Named turns come first, each shown by rows before and after it. Which turns, in which order, take the first row of each pair that follows to the second? Write the first one first, as in the answered first pair.
E (before -> after):
[-11 -10   8   1  -8  -2 -19  -3  16   1  -7  -1  14  -7  -6   4 -12  10
  12  -4   0  -9] -> [ -9 -18  -3  -1  -8  -2 -17  -4  12  -2  -8   5  11  -6 -12  -4 -15  12
   7  -2   1  -7]
[ 19 -15  -8   0   4  12 -16  11 -11 -26  22   7   0  10  12  -7  15  17
   2  -2  12  12] -> [ 24  -6   4   3   4  16 -15  14  -5 -21  23   7   0  10  18  -2  20  15
   7  -1  11  10]
[  5  38  32  10 -14   3  12 -14  14  22 -16 -11   6   2  -2   5  -1 -22
   4   0 -16   1] -> [-23  34  16  -5 -10 -17   1 -14   7  14 -16 -19  16 -10  -6   3 -12 -29
  10   2   1  -7]
R (before -> after):
[ -7  -6  -8 -20  16  -6   5  -3 -18   0 -18   3   3   3   3 -10  -8  -9
  -2  12  38  -5] -> [  2 -14  -7 -16  21   6   0   5 -26 -19   5   8   9   7   5  -4   7   3
   2  12  29  -3]
[-15  -2 -34  -7  -4 -11  19 -14  -4  -4 -18   6 -15 -12 -20 -19 -19  -1
 -25   0  -6   5] -> [ -3 -15 -36  -2   5   6  13   0 -16 -31  16  14 -10  -9 -21 -14  -1  12
 -19  -2 -17  10]
[  6   5 -34   7 -15   2  19 -20 -19   3 -22   6 -24  -8 -24 -43 -30 -25
 -37  23  -6  17] -> [ 22 -16 -30  17   2  31   9  -1 -35 -36  32  16 -13   3 -25 -25  -3  -2
 -29  16 -26  22]
[ -5 -17 -16  -6   2  -7  -2  -2 -12 -27  10   9  -6 -10  -6  -4   1   8
  -3   9  -7  -2] -> [ -3 -29   1   2  10  -4  -2  -5   4 -13   0  -2  -7  -4 -12  13  -2   7
  -3   2 -12 -11]
T (before -> after):
[  2 -11   4   7   5   4 -28   3   6  -3  11  -3 -16  12  13  -8   0  12
  -4  -6  19   3] -> [-10 -18   2   9   9  -5 -19  -5  14  10  -8  -5 -15   6   1  -4 -10   7
  -9  -8  18  -4]
[-29  12 -29  -5  -4 -33   4 -14 -13   3   1  -4  -8 -17 -15 -18 -17  -2
  -4   7   7  -5] -> [-18  32 -24  -6 -10 -25   0  -9 -21  -6  18   1  -6 -15   2 -25  -7  -1
   1  14   8   6]
[ -1   7   4   1 -10 -13 -10 -12  22  24 -22 -12  -6  -2   6   5 -11 -38
   6  -9  -3 -13] -> [ 19  26   7  -2 -15   1 -18   0  10   8   5  -5  -7   4  30  -3   6 -33
  15  -1   2   0]
[  1  17   3  -6  -9  -1  11   3  10  16  -2  -4   8 -15  -7  14 -11 -11
  -1   3  -2  -9] -> [ 14  22   5  -8 -11  11   0  12   0   3  17   2   7  -8   5   8  -1  -3
   2   7   1  -2]
M (before -> after):
[-12   1 -23 -10  -4  -9 -16  -8  -8  -3 -13   9  -9   3   8 -22  -8  13
   1  -3  18   6] -> [ -5 -18 -15  -4   5  -5 -21  -6   1   0 -14   6 -13  10   4 -11  -7  21
  -7  -9  17   0]
[  7 -12   9   5   7   8   6  14  -5  -3   6  -5   3  -3   4   9  19   1
  -1   3  -6  -1] -> [  3   4   0   1  -1   2  11  12 -12  -7  10   0   7 -10   8   1  14  -7
   2   9 -10   6]
[ 32  -6 -11   2   0 -12  -2  -8 -13   7 -15  -4 -17  12  -5  -6   7  19
  -1  -9   2 -14] -> [ 37   9  -9   0  -5 -11  -3  -6 -15   5  -7  -1 -18  10   3 -11  10  16
   3  -3   2  -9]
Pairs:
Each pair is 2 to 3 turns apart.
[ -1  24 -27  -9 -15 -13  22  -7 -17  -4 -12  16  -7 -17  -6 -32 -13 -10
  -4  14  -4  13] -> [ 10   4 -23   6  -3   4  33  -1 -17 -16   6  25  -3 -15 -21 -17   3   1
  -3   5 -31  13] : E then R then M
[  7 -25  -9   2  11   4 -18  -5  -4  -9  11  -3  -9  19   5 -10  -4  15
 -13   2  15   1] -> [ 17   0  -1   2   2  10 -16  -1  -5  -7  19   1  -9  19  22 -15   3  11
  -5   7   9  10] : M then E
[ 13 -18  19  18  -9   5  -1  13 -13 -22   9  -3   2  -1 -22  10  13  -7
  20 -13 -15 -10] -> [-11 -12  18   8 -11 -17  -3   1  -2  -2 -15 -17   4 -10 -24  10  -6 -21
  20 -13   1 -20] : E then E then R
[-29  -9 -52   2  -6  -5  11  -8 -18  -9 -20  -9   0 -17 -31 -27  -7   7
 -15  -3 -18  10] -> [  9   9 -28  21 -16  18  31  -7  -8   6 -23   3 -11  -3 -19 -28   7   7
 -21  -2 -40  23] : E then T
[  8 -15  -5   2  14   8  16   7  -1  -5   2  -4   1  -3  -4  -1   1  -4
 -12 -17  -9  -3] -> [  4  16  -2  -5   3  -1  18   7  -7  -5   7  -4   8 -15   9  -3   0 -16
  -1 -11  -6   1] : M then E then M
[ 25  -4   4  16   6  14  11  10  -3  -3  11   4   5   5   0  11  23   9
   3  -9 -19   7] -> [ 11  27  -3   6  -8  -1  19   7  -6  -5  12   7  15 -10   6   3  15  -7
  13   1 -16  11] : M then E
[ 19  -4   6  16  -4  16  22   0   2  10  -4  19   8   7  -9  -1  13  11
 -10  -1 -24   5] -> [ 12  15  11   6  -8  15   7   8  -7  -6  21  14  21   0   9   5  21   9
   9   6 -16   7] : E then M then T
[-15 -13 -15 -16  -8 -29 -37 -17   6  -7   7  -7  13  -3  12  -5 -16   4
  15   6  30 -15] -> [  6 -52  -7   4   6  -6 -29 -16  11  -6   5  -3   5  13  -9   5  -8  24
  -1  -6  10 -19] : R then E then R
[  2  29  10 -13 -16 -18   9 -10  24  38 -41 -13 -12  -2  11 -19 -12 -25
  -4   9   1   0] -> [ 21  26 -21 -14 -12   5  -1  13 -18 -28  25  16  -4   1  20 -40  14  -2
   0  16  -6  22] : E then R then E
[-22 -19 -12   2  19 -14 -24   4 -30 -17  28 -10  16 -11 -17   2   4  13
   3 -16  13  -5] -> [ 22 -18   6  26  14  14  -5   6 -20  -7  27   3   0  12 -10  -5  22  25
  -9 -17 -15  10] : E then E
[ 10  21  10 -11 -21  -2 -31   5  18 -23  22   0   2  -2  41 -33 -27   3
 -10  11  31   1] -> [ 23 -16  24   4  -1  19 -36  12  24 -35  41  -2   4   9  27  -7 -11  22
 -11  -2  11  -9] : E then R
[-27 -29  -2 -11  14 -14 -12  -7  14  13 -18  -5   5 -11 -11  31  -2   7
  -7  -2  15 -15] -> [  3 -17   1 -11  10   8 -33  11  -3 -17  26   3   5   3  20  21  21  17
   1   5  19   2] : T then T then T
[-12  -7  -8 -15  -1 -13 -27  -1  -6   3  -9 -16  -6   3   3 -14 -16   2
  -6  -3  28  -2] -> [ 24 -15   6   7   1  16 -15   6  -3   0   6  -3 -15  22   8 -13   5  18
 -13  -4   1  10] : E then R then E
[ 20  28 -15  -2 -17   9  24   3 -18 -10  15  21   0  -7   5 -25   5  -6
  -4   9 -18  26] -> [ -7   2 -23   1  -8 -11  39 -10  -2  12 -19  11  -3 -15 -27 -13 -15 -14
 -12  -1 -20   7] : T then T then T
[-37 -16 -30 -14   2 -22  11  -8  -4  -6   1   2  16 -24 -31   7 -15  -6
   2  -7   0 -18] -> [ -4 -29 -32   4   4   4  26  -3 -11 -17  12  23   3  -6 -32  -8   0  12
 -14  -8 -20  -1] : R then E
[ 16  -4   5  -5 -11   7  -6  10  -4   7  14  11  -1  22  16  -4   3  19
  -2  -3   2  11] -> [  9 -10   1  -2  -3   6   2  12  -6  -1  23  13   9  14   1   8   7  23
   3  -6 -10   8] : M then R
[ 14 -29  -9  19  -9 -13  -4   1 -11   6   6 -13   5 -13 -24  26 -22  15
   9 -32  13  -9] -> [ 36   2  -2  14 -23   0 -12  10 -23  -8  33  -3   7 -11   7  14  -6  13
  21 -21  18   8] : T then T then T
[  4  11  39  -1  -5   0 -17   7  -9  11  25   7  -6  17  20 -13   3   2
   4 -12  13  -4] -> [-19   1  18 -11   4 -11 -19   9 -21  -9  39   5   6   4   2  -7   0   5
  11 -11  16  -9] : E then M then R
[-14  11  -7 -11   2  -9   2   8 -11 -13  18  -3  10 -16  -8   4   3  -8
  13   3   5   1] -> [ -5  -8 -18  -5   5  -1   6   7 -16 -19  18   6   1  -8 -16  -5   7   4
   1   0  -1   5] : T then E
[  4  29  21  -4  -5   1   8   9   4   1  14   0   9  -8  11  18  13 -10
  20   4 -12  -1] -> [-23  -7   7 -11  10 -16  -4   0   9   2  -3 -14  12 -13 -11  28  -3  -6
  13  -5   5 -19] : R then E then M
[  6 -40   2   5  19   8 -17  -8   5  -5  -2  -7  -8  16 -12   6   2  24
 -14 -10   4 -10] -> [ -7 -23  19  -2  18   0 -30  -5  13   1   1 -20   3   6  -2  25   0  12
   3 -11  11 -17] : E then E then E
[-10 -16  -9  -2 -10 -14  43  -9   7  13 -13   5  -2  -1 -26   2   1   2
 -10   8 -21  12] -> [ -3   4 -17  -9 -19  -9  40  -3  -9  -4   9  15  -1  -1 -10 -16   8   4
  -6  16 -18  24] : R then T
[-25  -8   2   0   5 -15  11  -1   9   6  -6  -5   9 -14 -14  20  -8  -7
   6   1 -10 -15] -> [-23  -7 -22  -2   1 -15  17  -2  -7 -10  -3   5   2 -14 -16  -4 -13  -5
  -4   7  -7  -7] : E then R
[  9 -10  -5   2   7   8  -1   6   6 -10  17  -9   0  -3  19   4   7   4
   1   3  10   1] -> [  6  -1  -4  -3   1   1  -2   2   8   0   5 -11  -4  -4  24  -7  -2  -1
  -3   6  19   4] : R then R then T
[ 24   8 -11   7 -13   9   8  -1   2   5  14  20 -15  19  22 -19   8  34
 -17   4   7  30] -> [ 18   0   7  16  -7   3  13 -11  24  36 -15   5 -18  24  13  -3  -1  27
 -21  -4   7  16] : R then R
[-15  37  -9  -4 -14 -31  31 -16  -9  24 -21   5  10 -15  -5 -26  -8 -20
 -13  -6  -6   9] -> [ 22  -7   4  19  11  12  18   6 -21 -14  35  16  13   6 -10  -4  31  17
 -10 -14 -34  11] : R then T then E
[  5  12 -18   3  -1   5  -2   8 -20 -21  27  17   4  -4   2 -20   2   3
   3   6   7  12] -> [ -9 -29 -15  13  17  -1   1   2  -7 -13  12   7   6  -3 -26   6  -3  11
  -3 -10  -4  -7] : M then R
[-11 -23 -25  10  16 -11 -22   0 -12 -19   5   7  14  -5 -23  -1  -9  19
  -5  -5   7   4] -> [ 15   3  14  27   0  -2  -1 -10  16  30 -35   1  -1   8  -8   3 -10   6
 -13  -5  -5   6] : E then E then R
[ -7 -18 -10  -6   2  -4   2   5   1 -14   1  -7   4   3 -11  11   1  21
  16  -6   7  -8] -> [ -1   8  12  -4  -9  -6   5   1  15  11 -14 -13  -1   3   5  11  -2   7
  18   2   8  -7] : M then R then T
[-40 -27 -42   7   0 -19  28   5 -28 -27  -3   3 -20  -7 -27 -15 -12  10
 -18 -14  -5  15] -> [ 14 -15  -7  33  -7  16  40  10 -16 -13   5  14 -35  18  -7 -13  14  19
 -23 -16 -34  31] : E then M
[ 16  12  21  11   3  14  -6  20   7 -18  44  -6  15  -3   9  46  21  -3
  33  -6 -14  13] -> [-14  45   6 -17 -15 -21 -11   6   6   1  10 -17  14 -22  20  28  -8 -28
  35   6  20  13] : R then E then T
[ 47 -29  42  21   7  36 -19  11  16   2   8   0  -8  33  19  20  20  31
  -4 -18 -20 -12] -> [ 47  -1   6   5  -7  35 -21  19 -18 -36  38  20  -4  24  35 -20  22  31
   1  -1  -9  11] : R then R then R
[ -1  12 -13   6  -4  -7  21  -1  -5  23 -14   0 -11   5 -11  -4   0  -2
 -17   5   6   6] -> [16 11 -2 12  0 11 10 11 -9  6 16  7 -7 12  1  1 20 10 -6  8 -3 12] : T then R
[  7  23  -3   1 -21   2  23  -3  -3  -1  15  16  14  -1   4 -11   9  -8
   1  10 -14  -5] -> [ -7  14   6  -4 -11  -4   8   0   2  -6  25   6  26  -9   1  11  10  -7
  14   4 -11 -18] : E then R then E
[ 23  12   7  12 -11   6  10  -3   5  11 -10   7 -12   9  13 -11   6  -3
  -7   9  -1  13] -> [  4  12   5  -4  -2   0 -21   9  -4  -9  16  -4   1   3  22  -1   7  -1
  10  12  22   6] : E then E then T
[-21 -22 -13  -3  25   0  -6  13  -2 -33  25  -5  20  -3 -20  22  -3  17
  11  -9   1 -21] -> [-28  41   5 -11  -3 -17  14   1  15  10 -16 -12  17 -16   4  13 -20 -16
  19   5   7 -15] : R then T
[ 20  21   2 -13 -14   9  -3   4  -6  -5  12  13 -14  11  19 -16  14   6
  -5   2   9  15] -> [  8   7  19 -14   1   8 -19  10   3  -8  26   0   0   7  15  18  20   9
   9  -7   8   0] : E then E then R
[ 26  14  10  19  -8  24   9   5  -1  -5  24  15  -9  23   5  -2  11   3
  -1   9 -20  17] -> [  4   0  20  20  -4   2  11 -11  24  31 -23  -7 -13  19 -10  11 -12 -10
  -8   1  -9  -2] : T then R then E
[ 36  -1 -11  -2  -3  21 -16   2 -30 -45  57  31 -23  28  27 -36  21  20
 -20  17   0  10] -> [ 38  -6  68  20  12  22 -16  -9  30  22  12  -8 -22  36  30  34  22   6
 -12  -3 -16 -22] : E then R
[ 15   1   7  15  -8  31  22  14 -20 -14  21  33  11  -2   2  -2  -6  13
   5   2 -15  23] -> [-32  -7  23  -2   5  -2   3   4   3   8  -3  -1  26 -21  -9  34 -27  -5
  21  -6   7  -8] : R then E then E
[  8  -5  -7   3   2  20  -7   7  -4 -19  28   1   1  -2   3   3   4  17
  -2  -1 -12  12] -> [-10  25  10  -7  -7   2 -13   4   8  -1  12 -15   9 -13  18  16  -5  -2
  13   2   3   4] : R then M then E
[ 19  32  24   7 -14  10   9   6  -7   2   3  12   7   5  25   8  15   8
  17  -4  -6  12] -> [-24  21 -12 -19  -8 -17  -7   3 -22 -17   3   4  19 -15  10   1  -6   3
  22   0  22   3] : E then E
[-16  13 -23   0  -8 -13  16  -7  -2  -1  -8  14  -8 -18 -18  -4  -9  -8
  -8   7   2  -9] -> [ 16   3  -4  18  -1  17  17   4  -2  -8  12  20 -12  -1  -9   8  14   8
  -7   3 -18  -3] : E then T then R
[  7  -7  28   2  -2   8  -9  -1  28  32 -22 -17 -16  11   9   7  11  -3
  12  -2  -3   9] -> [ 12  26  11 -10 -14  11  -4   8   4   6   8   1  -9   3  25 -17  19  -5
  23  12  -4  30] : M then R
[-11  -9 -42 -19  21  -9 -18   2 -19 -29  24   8  -2 -13  15 -29   5   3
  10  16  -1   5] -> [ -2 -43 -41  -2  28  -3   3  -7  -5  -9  -2   8 -15  -3 -15 -25   1  10
 -12   4 -20  -1] : E then T
[ 17  -8  -6  -8   2   9 -13   7 -15 -15  23   4  -2  13  -8  -5   8  14
  -2   1   3   3] -> [ -1 -18  12  -9   8  -4 -19   0   5   8  -1 -16  -1   8 -15  20  -3   7
   0  -6  11 -15] : R then E then E
[-16  22   6  -6   5  -5  -2 -12   2  17  -1 -14  13  -6   0  17  -9 -19
   9   0  14  -5] -> [  5   8 -25   1   4   9  13  -9 -21 -11  16  10   3   3  -9 -17  -4   0
  -8   3   5  14] : R then E then E
[-18 -18   6  -5  15  15   9   2   4   2  17  -8  17  -9 -12   9   0  -6
  11  -8 -14 -11] -> [-22 -16  -9  -7   6   4  19  -7   4   9  -5  -4   7 -11 -20 -11 -13 -12
  -3  -5  -9  -8] : R then E
[ 41  10  30   3  -1  -2 -10  10  -3  -3  10   5  -1  21  26 -21  10  13
   3  -1   6   6] -> [ 11  22  27  -9  -3 -26 -16   1   7  15 -14  -9   2  10  28 -17  -9  -5
   8   1  24  -5] : R then R then E
[-27  24   7   1  -5 -18  10  -4  10  12 -22 -14  14 -17  10  20  -3 -32
  14  10   5  -8] -> [ -6  40  16   3 -11  -1  -4   5  -1  -3   5  -7  15  -8  34  11  12 -25
  19  15   6   2] : M then T then R
[ -4  11 -10  -5 -10  -4   2 -17  -2  15 -19  12   8  -6   5   2 -28 -11
  -3   6  15   0] -> [  2   8   3   0  -8   0  -2 -19   6  22 -23   7   6   2   8  10 -26 -10
  -1   3  13  -3] : M then T then M
[  5  17   6 -14  -6  12 -14  10   0 -27  24  -4   0  17  33 -14  -6   5
  18   1  35   4] -> [  8   5 -11 -13  -3  13  -7   9  -5 -35  22   2  -6  19  24 -29 -10  11
   7   0  35   7] : E then E
[ 18   5  15   0 -14  14  -2  -9 -15   2  12   4 -15  16  16 -17   5  -4
  -5   0   0   2] -> [  6 -18  11   1  -4   7  -5 -19  -6  13  -9  -4 -17  18  -2 -10  -7  -1
 -16  -9   5  -6] : T then R
[ 12 -11  -3  -7   6 -11 -16  -6 -10  -3  27   2  16   5 -14   1   2   8
  14  -9   2   2] -> [ 17 -12 -10  -3   4  -9  -5 -10 -13  -4  22  10  11   7 -18 -10   4   9
   9  -6  -4   7] : M then M then E
[ -8  20  -7  -9 -14  -5   4 -17  -9  -1  10  12 -11  -7  14 -17 -16   8
  11  10  -2  19] -> [-12  13   5  -7 -12 -12   7 -24   7  22 -14   0 -13  -5   7  -5 -22   3
   8   5  -2   9] : R then R then R
[ 20   9  13  -8  -5   3 -12   4  12  12   1 -15 -17   7  13  19  -4 -20
  14 -11 -14  14] -> [ 15   8   6 -11  -7  -5 -13  -1  11  15 -12 -16 -21   9  13   9 -12 -22
   7  -8  -4  12] : T then R
[-16  17   1 -18   1  -8 -12   5  -1  -6  10 -14  13 -11   4   5  -9  -7
  12   5  13  -3] -> [-17  -6 -16 -15   9  -4 -12   5 -12 -20  16  -5   9  -8  -8  -2  -8   6
   3   3   9  -3] : R then E
[-40  -8   6  -1   1  -5  -4  -6   9  -7   7   3   7  -2 -19  20 -12 -14
   3  -6 -11 -11] -> [-40   6 -12  -5  -9  -9   3  -9  -3 -14   9  11   6 -10 -16  -3 -13 -18
   0   3  -8   1] : T then E
[-11  -2 -11 -15  -8  -4  -9   0 -15  -9  15   4   2  -3 -10  -5 -18   0
   7   7   9   4] -> [ 17 -12   7   3  -6  17   4  -1  -6   1   8  11  -9  12  -8  -3  -5   9
  -5   0 -14   8] : E then M then E
